One turning vector, and how many ticks it has turned
The counts run from 0 to 726.
[ 21  14  11  -7   8 -12  -5 -10  -4   7 -30 -21  -4   1  -2  -2   4  12
 -20  -5 -19   3 -16   9  10  20   1  -1 -12   5  -4  15  -3] | 644
[ -7  -7 -15   5   3  -4  12  -4   9  -1  12   9  13 -11  17  -8  17  -3
  21  -8   2 -34  -5   5  -7  12  -8   5   9 -12  19   5  -1] | 159
[  0  -1   4 -15   7  10   3  22   3  -4 -21   2 -15  -1  -2 -16  25   2
  18   0   2 -15  -8   8 -19   9 -16  -4   0   7  10  -6  -7] | 690
[-18  -3  18   8  -4   7  19  17 -17   4   2   1   1  30   0 -10  -5  -3
 -10  -2  -6 -17   8  17   7  -9 -12  -9   6  -4  22   8   6] | 386
[ -9   4 -20   5  17 -18   2   3  29   1  -5   4  -5   5 -15  10  10 -12
  11  -1   5 -15  -4  -5   8  12   6  -3   5  -7   4   9  34] | 7
[  4   4  -3  -8 -10  -9 -22   8  -2 -13 -22  -7  -4  -9 -24   4  11  -2
  -7  13  -6  -7  -8  14   9   6   8  13  -4  10  22 -14   9] | 352
[ -6  -2  18  -4  -3  -9 -13  -4   8   1   5   6 -12  14 -20  -6   0 -17
  -9  12   1 -14 -15   3  -8   8   6 -10   5  33  -4  20  -7] | 241
[ -9  -6   4   0 -14  -3   8 -10 -10   3  -3  -5  17   9  14  -9   0 -10
  -2   5  -7 -23   5  27   2   8  -6  19  -4   5  15   0 -22] | 498
[-17  -4 -15  -6   3 -14   9  -2  19 -10  -3  14 -13  11   3 -18  13 -22
   7  19   0   0  16  -4  -8  13  -5  -2  13 -16  -6  -7  -2] | 693
[-11   8   8  -4  17  -9  -3  12  15 -10 -24  -1  -9  18  -2 -12  13  -6
  -9  10   3   6 -12  11  10  19   2   2   7 -12  -8   5  18] | 532
[ -5  -2   1 -14  -5  -7   3   1   2  -1  17   7  -2  14 -17  -8   4 -16
  24 -18  21 -16   7  -8  -8  -8 -10  -4   0  23 -15   3   2] | 426
[ -7  -1  13  -9   6  11  -4   2  28  -8 -18  -2  -5   3 -12  19 -11 -19
   9  19   7   9   3   0   7   3   3  17  -9  14 -10   2 -23] | 670
[-18   7  -7   2  -5  -3 -16 -14   2  -1  -7   8   0  13  -3 -23  13  -8
   2  19  -7  -3  11  12   2  19  25  12   5   6   2 -10  12] | 354
[  2  -9  -6   1  -4  -8  -6 -26 -13   8   8  13 -12 -10   0   2 -17   3
  -7   7 -27  -1  10 -13  -8  -6  12  -7  13   9  20  10  -9] | 65
[ -5  -4   0  -8 -22 -18 -13 -16  -4 -13  20  -5  10  10 -23   8 -12  -6
   9  -6  10 -14  12   7  11 -10   4   6  -4  18   3   2   6] | 50
[ 17 -15 -21  -6   0   9  -8   2   4  -1   6  -8  -1 -21 -19  -6  24   8
  11  10  10   1  15   2 -11  13   5   4  -8   4  12 -16  17] | 174
[  3   3 -17   0  21   5  18   0  10   2 -13   1  -6 -11  22  -4   9  10
   4  -8  -4   3   3 -10   1  14  -9   4   4 -32   4   5  11] | 149
[ -3  18 -21  -4  12   6  11  -1  19  -1 -16   0  -3   1 -14  21   7  -3
  19 -18   4 -13   7  -3   5   3  -2   6  -2 -11   5  -8  17] | 155
[ 18  -1   0  -6  -1 -13 -16 -18  -6   4  -2   4 -11 -17 -12  -4  -9   8
 -15   5 -25  15  -7 -25   4   8  15   1  -2  11   1   3  -9] | 626
[ -2   0 -17   4  21  15  10  -5  28  -9  -5  -5  -3  -6  -2  16  11   2
  -1   0   7   5  -1   4   1  17   1 -13   2 -25   7  16  17] | 710
[ -2  -3  -1   6  -2   1   8 -37  -7  13  16  -5   7   9   5 -16 -13   6
 -11   6 -16  11  19 -11   7  11  14   8  -3  -1 -10   1 -12] | 628
[-10   2  -4   2  -6  17 -14 -16   7 -18   5   3  17 -14  -5  19 -15   1
  11   3   6   1  11  -5  14 -12   8  26  -3  -6   7 -15 -16] | 331
[-13  -3  15   0  16  14  25   7  -4   6  11  -5   6  22   2   4 -16   4
  11 -26  11 -10   8   0   1 -13 -16  -7   3   0  -6  16   7] | 415
[ -7   3  13  -7   6  14  -3  22  -9   2 -11  12 -19  13 -19 -11  -5   0
  11  -1  -2   9   7 -19  -6 -15  -3  -4  10  12   1 -13   9] | 398
[ 11   0   1   0  -8  19  -8 -16 -16  17  13  -2  -1  -7 -22  -2  -2  10
   7   0 -14 -17   1  -5 -14   2   9  -2  -9  34  10  -3 -17] | 624
[-13   8  -9   4  -7  -5  18   5  21 -16   5   6   3  11  -8   2   5 -19
  -9   9   7   0  15 -14  -1   1 -14   4  -1 -22 -11 -10 -21] | 133
[  3   1  13 -14  -1   3 -17  -7  -1   5 -21  -8  10 -14   2  -1   0   2
  16  -3   0  -9  -5  19   6   6   3  31 -15  21  -1  -9 -10] | 492
[  7 -17  16 -21   5   2   0  15  14   0 -19 -11  -5  -9   0   9  -7 -13
  -1  19  10  20   5  -1   6   1  -9  21  -9   5  -7  -8 -17] | 669
[-13  -1   0  -2  10 -16  -6   4   8   8 -14   7 -18   8 -13  12  -1 -18
  -9  12  -9 -12  -6  12   2   4   8  -6   8  11  12  17  24] | 382
[  4  11  -9   6   8  23  -8 -18  -5  -9  -7   6   8 -15   7 -18  14  26
  12   8 -18   1  -6 -13  -5  13  15   7   2 -16   1 -16  -5] | 326
[ -6  -2  18  -4 -13  -5  -8  -9  -2  -2   7   9  -5   3  -1 -10  -4  -9
 -18  13 -12 -18 -14   0 -11   5  -4  -8   6  18   2  17 -36] | 93
[-17 -18  10  -2  -1  11  16  11   5   4  -6 -11  10  17  15  -1  -3 -15
  -7   7  15  -8  12  27   5   8 -11  17  -3  -2   7   2   1] | 527
[ -4   7   5  -3 -12   8  10  -4   2  -7  -1 -12 -10  26 -25   4  -5  -7
 -20   5  -1  17  19   1  -3   0  -7  -5 -11   8 -15  -6 -20] | 97
[ 14  15 -23  -6  -5  -9   0 -27  -4   4  -4  -7  -1   2 -11 -19  22  11
   0 -11 -14   4  13  -6  -4  22   5  -5  -9  -2 -15  -5   0] | 466
[-11  -5   9 -18   0   4   7   6   9  13 -14  -1   0   7   4   6  -4 -19
  11 -10  13  -8  11   9   0  -1 -13  24  -9  16 -17  -1 -15] | 116
[-13 -16   4   0  12  12 -13  10  23 -10  12  14 -13  -7  -7  -3   5 -14
   3  23  11  -3 -13 -10  -8   8   6  -9  11   4   8  10   1] | 551
[ -2   7  -7  -6  -7 -21   6  15  16 -17  -6  15  -5  -4  -5  -5   1 -15
 -12   9   3   4   2 -18   3   2 -15   6   4 -26  -8  -9 -20] | 132
